One vector is turned by the same rotation once a step. Each row is the vector after some number of steps, and that number follows the row.
The counts run from 0 to 283.
[136 144 113 105 120 110 181 114 145 109 133  91  95 127 151 131 131 180
 123  92 154 103  94 179  67 127 144 130 154 155 122 135  98  97 159 139
 108 131  82 122  92  98 132 165  96 147 112 153 122 174 125 126 126  98
 104 136 128 121 141 124 158 119 128 128 120 126  97 146 128 108 151 137
 179 100 125 170 127  79 103 168 179] => 100
[113 131  74  68 115  86 157 116 140 135 111  78  89 151 151 163 128 142
 108  87 142 118 109 152  94 142 155 172 151 139 128 134 109 102 135 153
 115 135  93 142 100 138 116 179 113 154 109 124 101 174 117 109 115 137
 107 148 136 145 155 106 156 103 160 104 137  65 109 145 127 137 150 145
 163  93 107 155 150  85  98 178 146] => 10
[132 146  79 111  86 100 150 110 127 107 161  89  93 123 142 144 121 154
  90 105 150 104 100 156  65 143 156 149 138 138 125  93 108 113 161 138
 157 114  82 136  89 130 123 167 110 132  99 121  91 182 132 113 171  86
 106 155 138  99 162 124 160 111 152 108 135 107 122 149 125 126 160 126
 173 100 123 149 135 106 121 190 138] => 33
[132 129  93  91 114  81 160  98 136 126 133  81  76 149 154 178 123 154
  88  94 130 110 115 142  75 148 143 169 141 140 124 125  93  88 114 152
 117 128  97 139  88  97 130 158 117 170  99 128 115 162 109 134 147 108
 102 155 161 126 167 113 156  90 154 110 127  99 102 136 128 135 142 146
 153  97 124 169 134  98 112 175 175] => 250
[104 146  89 108  90 120 161 113  97 110 137  79 108 148 148 157 141 119
  94  94 146 112 102 151  72 122 164 148 156 160 134 129 104 114 138 140
 136 112  89 132  83 162 127 191 108 149  85 149  80 188 116 110 130 118
 107 138 124 132 158  96 129 103 144 117 114  74 102 151 143 112 123 148
 173 103 103 146 133 122  85 170 126] => 24
[120 152 103 118 112 109 166 120 135 123 136  87 109 157 150 162 108 139
  96  98 153 108  91 169  90 124 174 148 146 151 119 152 122 103 135 144
 124 125  99 126  65 116 123 175 115 170 104 163  85 182 136 106 130 131
 100 131 116 100 137 101 132 122 136 114 114  89  76 145 167 117 138 161
 185 100 118 172 133 117  82 169 134] => 229
[103 118  78  77 108 114 149 105 117 120 113  74  80 146 156 165 131 149
 114  88 145 113 111 145  98 163 159 168 161 143 106 124 133 104 159 147
 115 143  86 143  88 138 106 174 124 151 106 128 105 140 131 125 126 127
 104 127 130 148 154 105 147 108 136  91 102  81 134 150 143 133 126 140
 145 107 112 156 119 121  67 202 131] => 185
[ 99 153 111  75 113 137 159  90 110 134 139  84  86 142 133 135 131 170
  86 102 149 109 108 168  76 124 125 111 160 144 148 125 100 101 134 121
 134 118  64 115  93 139 130 179  99 155 105 156 120 166 125 125 106 100
 105 149 110 114 165 119 158 107 134 105  92 116 127 182 133 126 140 144
 169 110 114 143 119 113  77 167 138] => 132
[114 133  86  79 109 107 143  89 112 144 148 101  91 154 131 169 134 165
  99  97 131 111 114 143  66 148 141 153 154 139 120 114  91  85 152 141
 119 153  85 140  88 110 111 148 112 149 108 141 108 143 143 123 152  94
  83 140 153 139 196 116 143  78 144 104 102 124 130 141 134 124 143 137
 145 103 128 155 130 115  93 168 158] => 77
[127 144 110 106  99 129 160 127 126 114 148 101  93 121 142 130 126 186
 108  92 127 103  93 186  85 119 137 116 159 153 127 118  97  88 162 137
 119 156  67 140  76 106 141 180 108 143  91 165 121 174 138 111 128  93
  99 139 113 112 156 127 161 112 127 130 111 149 110 164 143 122 160 136
 189 117 141 154 117 101  88 160 151] => 98
[139 144  92  98  94  86 163 106 130 118 157  93  82 117 143 160 125 171
  93  87 117 119 109 158  64 136 134 145 146 126 123 119  87  93 113 149
 138 142  87 152  81 103 134 150 104 159  93 137  94 181 118 124 137 106
 106 163 157 122 153 118 160  84 157 116 123 110 114 141 141 144 150 140
 155 100 154 148 130 111 123 170 155] => 248
[115 117  97  94 112 130 157 121 133 138 131  82 103 168 155 165 140 154
 101  97 138 114 123 167  86 148 174 162 125 139 151 136 121 101 135 138
 137 131  68 120  71 124 131 146 128 160  95 129 103 144 119 121 130 124
 101 147 125 114 182 117 133 107 125  99  92  98 118 144 158 145 161 165
 168  97  92 175 131 100  82 174 141] => 52
[117 130  99  90 133 106 151 123 126 124 130  92  95 150 149 147 122 151
  93 101 125  92 102 168 120 127 164 142 151 162 133 156  95 103 151 155
 110 114  74 133  65 124 145 176 111 154  87 143 101 158 114 120 147 111
  89 142 118 118 161 106 136 114 148 108 107 100  98 170 142 108 131 140
 178 100  93 180 136  87  92 159 143] => 267
[101 137 103 111 100 118 172 122 138 126 138  92 107 151 145 160 119 148
  90  90 148 109  95 172  94 132 173 146 146 154 115 160 118  99 137 157
 131 141  94 140  70 120 128 177 116 170 103 161  86 149 122 101 129 129
 103 129 123 107 157 103 128 122 141 112 100  91  98 145 161 126 139 154
 182  97 111 179 127 117  65 167 138] => 228
[118 136  97 110 126 108 139 106 123 153 139  91 117 146 146 156 111 153
 115 114 143 103 100 162  72 126 167 165 148 139 126 122 105 106 170 139
 112 122  94  94  76 109 122 186 109 141 110 143 110 165 132 106 148 104
  82 137 110 109 193 103 134 100 137 119 129 115 103 141 137 111 158 136
 186 100  90 170 135  97  90 164 145] => 66
[143 129 100 110 106 107 160 129 137 108 122  82  81 119 170 165 114 141
 101  72 142 113 101 136  79 156 152 168 139 155 124 103 121 118 136 129
 142 134  81 135  51 118 128 158 120 169  78 120 116 177 135 140 135 119
 105 144 138 119 135 121 153 103 122 106 116  91 103 152 146 134 166 133
 147 114 136 145 131 119 112 209 124] => 221
[110 155 109 115 127 101 126  87 117 132 140  81  95 130 139 160  99 161
  93 114 143 104  84 155  70 124 179 156 147 134  98 115 146  91 148 142
 127 139 103 118  65 103 116 179 132 149 122 131  99 152 138 107 151 111
  91 149 116  97 139 109 150 115 140 104 133  92 115 158 142 141 135 156
 172 109 119 153 118 118  96 197 123] => 203
[125 160 113 107 109  91 145 100 121 141 154  90  86 104 135 149 133 180
 107  72 132 122 104 158  97 130 140 134 143 121 115 118  95  83 159 119
 123 125  74 120  78  79 121 167  98 156 121 123 109 172 183 121 137 112
  99 165 123 125 153 116 156  97 133 107 103 128 123 157 155 124 158 115
 181 112 145 129 135 103  79 169 140] => 110
[117 126 108 101 104 112 133 103 112 105 121  69  87 139 153 146 117 171
 111 110 153 114  91 176  69 117 149 124 157 138 108 118 142  78 148 112
 135 139  78 135  89 126 112 182 135 150 119 131 109 164 128 119 141 109
 107 149  91  93 125 103 160 139 105  93 138 108 123 170 134 145 136 139
 167 111 100 150 113 116  82 195 122] => 164
[133 136  97 131 111  80 144 117 127 104 150  87  92 128 147 149 117 170
  98 105 137 102  91 168  76 127 183 152 135 137 104 116 122  92 156 151
 137 129  96 141  71 107 125 171 132 142 117 123  89 157 130 105 173 103
 104 159 131  98 145 115 165 125 158 115 144 109 117 158 129 123 148 141
 180  94 104 163 138  90 117 184 142] => 31
[124 136  81  93 106 107 164 105 133 105 116  61  85 128 167 158 136 159
 129  85 163 119 106 144  57 156 148 173 150 129 122 114 131 119 143 143
 135 123  91 130  93 125 102 170 123 153 113 113 113 171 130 134 114 125
 132 137 132 142 138 109 164 110 129 105 124  72 123 139 130 128 158 152
 152 102 122 144 130 106  87 206 153] => 182
[116 134 102 109 121 122 152 106 112 141 150  86 111 150 149 158 120 153
 112 110 139  93 105 168  82 135 168 151 151 148 127 131 108 110 162 152
 110 124  83 116  74 111 131 182 107 144 109 146 111 146 112 113 144  96
  85 130 114 107 196 111 131 113 147 124 114 125 109 137 126 106 147 149
 179 102  96 184 126 106  86 176 150] => 65
[126 131 100  74 128 117 157 102 129 146 139  92  82 168 150 160 133 153
  91  97 155  98 108 154  89 151 141 148 146 167 131 135 109  98 155 136
 110 119  75 119  77 118 137 137 130 157 102 147 102 151 133 141 145 107
  90 120 137 129 148 135 149 124 118  98  93 105 106 166 167 105 134 152
 155 108 100 168 126  90  89 164 154] => 91
[135 143  86  94  82 114 168 118 129 101 132  89  84 106 161 135 135 177
 123  77 139 134 107 169  85 144 153 151 138 106 120 100 117 104 148 141
 145 138  75 129  90 112 111 178 114 144 124 127 101 180 136 114 109 127
 129 169 118 116 143 107 174 116 146 109 126  98 130 149 137 158 174 151
 168 113 147 143 126 114  93 194 130] => 179
[120 129  93 128  88 114 173 119 110  86 147  93  98 134 171 150 134 143
 105  97 146 110 101 170  74 139 159 130 144 146 101 116 141  98 147 148
 145 144  94 155  80 113 110 209 123 154 109 148 102 155 131 107 148 106
 116 139 125 103 152 100 165 128 136 116 134 119 113 130 123 125 149 149
 157 112 121 159 116 145  81 190 142] => 193
[111 146  94  86  95 107 149 105 131 121 133  88  98 129 138 141 145 159
 114  77 152 133 103 169 101 130 144 131 154 130 117 130 120  82 155 115
 142 132  78 147  97 126  99 182  97 158 128 131  97 178 181 110 117 126
 109 159 117 126 139  98 155 105 116  97  98  97 128 150 156 132 143 123
 183 109 134 126 130 121  48 166 124] => 149
[118 122 110  78 116  97 156 102 122 123 116  80  85 161 150 162 152 162
 117  99 136 121 112 162  80 135 133 128 165 153 122 137  90  60 142 120
 105 153  85 143 105 122 108 167 105 167 103 140 121 167 122 136 127 107
  99 145 117 148 156  90 141  89 109  94 100 109 106 132 132 111 134 118
 142 104 101 154 140 107  82 180 161] => 117
[130 131 109 110 108  93 148  93 112  93 130  72  86 124 165 147 134 155
 122  79 142 126 106 162  80 123 148 126 155 140  96 124 116  81 138 123
 129 127  83 149  75 112 110 183 107 152 115 128 103 185 152 140 139 125
 113 152 118 133 109  89 161 105 106 112 113  90 112 150 149 123 123 134
 157 116 126 116 126 125  72 188 142] => 152
[133 144 102 105 106 126 167 108 106 131 160  91 101 131 153 144 137 142
  87  98 123  97 110 156  78 136 169 145 145 151 136 104  95 131 157 147
 116 112  73 111  66 127 143 171  97 137  94 156  95 174 119 122 142  84
  98 140 129 125 181 114 146  94 152 129 105 116 122 161 136 107 148 153
 162 112 110 166 124 108 104 169 146] => 63
[120 133  97 102  85  97 132 110 137 128 144  99 104 122 117 169 110 164
 110 102 127 117  99 170  77 115 145 130 166 131 124 123  94  83 148 128
 137 154 102 159  75 122 112 166 104 154  93 130 105 172 134  96 144 114
  79 159 123  98 157 109 131  91 145 114 132 113 109 142 150 142 139 122
 175  91 153 148 117 127  85 175 124] => 244
[122 119  89 109  98 134 139 130 131 132 138  87 106 149 158 168 122 157
 117  93 153 109 101 172  75 128 165 153 144 158 115 133 132 103 147 130
 135 148  80 156  59 122 121 157 141 146  93 131  90 156 147 120 153 126
  93 131 137  98 152 126 141 121 125 122 119 122  96 148 171 131 145 163
 179 111 128 153 119 120  58 172 143] => 56
[109 118  97 108 106 107 136 111 102 123 148  75 106 156 140 166 116 142
 100 108 123 101 102 168  88 119 177 144 162 146 119 141 111  98 139 144
 135 126  91 146  70 143 131 195 120 145  98 145  82 153 105 109 142 118
 101 140 116 105 162  94 122 115 160 118 130  95 114 160 147 129 111 153
 171 103  93 163 118 128  67 172 124] => 26
[119 139  92  73 129 114 122  94 123 137 111  91  99 132 154 150 111 142
 120 116 135 112 109 155 103 129 141 149 167 129 119  99 112 105 152 139
 120 133  88 121  80 127 112 209 109 143 113 140 109 181 136 105 119 112
  86 163  90 120 155  95 167 101 149 100 126  78 118 165 126 140 156 144
 165 121 127 148 130 112  98 178 121] => 174
[124 126  88  96 108 107 136  98 147 118 141  96  97 143 147 174 122 160
 103 102 129 120 122 171  82 129 159 155 143 130 109 131 110  99 124 157
 136 142  81 162  68  95 120 160 121 148 108 129  84 161 144 117 166 126
  93 169 139 102 148 106 168  92 154 115 119 107 117 131 151 148 145 175
 174  96 155 147 119 104  95 169 149] => 43
[132 138  91 120  83 112 164 120 116 113 164  92  98 137 154 161 105 139
  93  93 135 104  97 163  96 119 153 141 157 151 116 134 116 111 148 149
 141 132  96 143  62 114 126 184 116 161  92 159  89 191 131 106 151 117
 103 134 124  91 144 104 137 133 141 126 139 111  90 149 172 134 132 146
 179 108 138 165 116 135  69 174 125] => 231
[ 92 147 116  83 133 123 131  81 124 132 127  78  93 148 143 140 118 175
 123 114 155 100 106 173  79 114 145 125 168 141 126 146 115  87 132 132
 108 130  91 120  88 122 127 187 115 148 125 146 117 161 131 121 113 117
  97 146 101 112 151 106 163 129 142 109 111 104 111 175 137 128 128 162
 185 112 111 153 111 103  58 171 157] => 134
[127 140  90  80 102 107 152  82 106 153 146  89  93 128 142 173 138 164
 100  86 125 109 109 144  51 145 129 154 158 138 127 102  86  93 148 139
 118 154  90 131  85 113 118 148 109 142 102 135 106 174 136 132 150  91
  87 145 152 148 183 120 138  69 142 106 109 123 126 136 136 125 154 131
 151 107 127 133 128 118  92 177 151] => 76
[132 131  78 104  85 112 150 106 130 106 161  87  93 134 134 157 129 151
 101 113 147  99 108 158  62 143 153 158 148 145 129  99 108 111 158 144
 151 123  80 150  93 135 112 158 106 137  93 114 109 164 116 114 167  87
 104 159 134  85 172 117 151 108 152 101 135 106 131 135 119 123 148 127
 165  92 128 167 127 105 111 195 140] => 34
[118 135  89  78  95 124 165  98 127 100 125  91  93 127 135 165 122 151
 102 118 135 117 110 157  72 152 137 137 159 132 123 113  97 108 137 159
 141 145  80 149  90 131 117 161  97 156 103 143 109 166  98 109 125 103
 103 158 111 110 167 106 153  83 151  94 112  86 129 135 119 144 146 151
 148  92 144 174 117 117 124 197 136] => 210
[154 142  90 112  94 102 154 114 138 124 151  86 107 119 134 149 121 169
 118  83 133 110  98 171  61 119 155 147 154 125 123 111 101  98 167 119
 133 132  75 121  82 110 113 138  97 137 111 119 101 196 142 126 153 114
  93 154 119 111 136 115 132  90 122 115 130 111 110 143 157 118 152 122
 184  94 136 146 130  92  99 180 130] => 71
[125 146  96 123 102  86 134 113  96 131 153  77 101 131 146 149 109 153
 101  93 122 105  84 167  84 112 186 145 148 132 121 122 114  96 142 136
 134 130 105 114  65 133 135 198 126 132 104 143  81 172 128  99 142 125
  97 142 117 115 154 105 137 112 160 125 144 102 102 166 147 131 147 146
 183 109  97 143 135 107  92 171 118] => 28
[123 127  93 101  87 100 159  96  88  97 153  70  70 122 172 150 147 158
 106  81 131 121 115 159  80 136 144 119 159 140 105 112 105  79 131 139
 124 144  76 164  87 123 117 194 107 147 108 138 104 167 127 136 137 111
 126 142 144 144 144 100 172 117 127 111 122 121 131 160 133 133 124 142
 139 124 123 134 119 141  80 187 144] => 154
[122 136 101  73 117 105 142 101 138 155 140 115 102 156 144 174 131 145
  90  96 131 132 114 153  98 141 143 140 145 139 121 114  88  87 153 122
 125 146  80 125  75 109 116 166 105 166  99 149  94 181 163 104 148 106
  80 164 118 122 172 100 145  73 129  98  90 106 109 135 158 127 165 136
 162 111 135 153 144 109  99 149 140] => 80
[102 137  92  80 108 113 142 102 101 140 130  73  86 127 144 146 140 174
 119  82 145 110 116 157  98 145 134 145 162 120 127 104 106  95 153 119
 123 127  84 123 112 126 108 196 101 148 115 124 132 152 143 122 110 107
 115 155 125 139 188 111 152 104 145  96 109 113 145 152 117 133 156 121
 168 112 110 145 128 118  57 187 142] => 145
[131 135  90  93  98 100 172 105 116 111 140  78  87 153 142 148 125 151
  99 109 139 109  93 159  81 144 173 150 164 142 113 133 124  92 170 150
 135 129  94 125 100 143 112 160 125 148 124 146  85 155  96 109 138 113
 111 129 110 119 150 101 125 124 137  83 118  87 130 156 138 116 124 140
 143  86  82 189 123 109 107 192 130] => 198
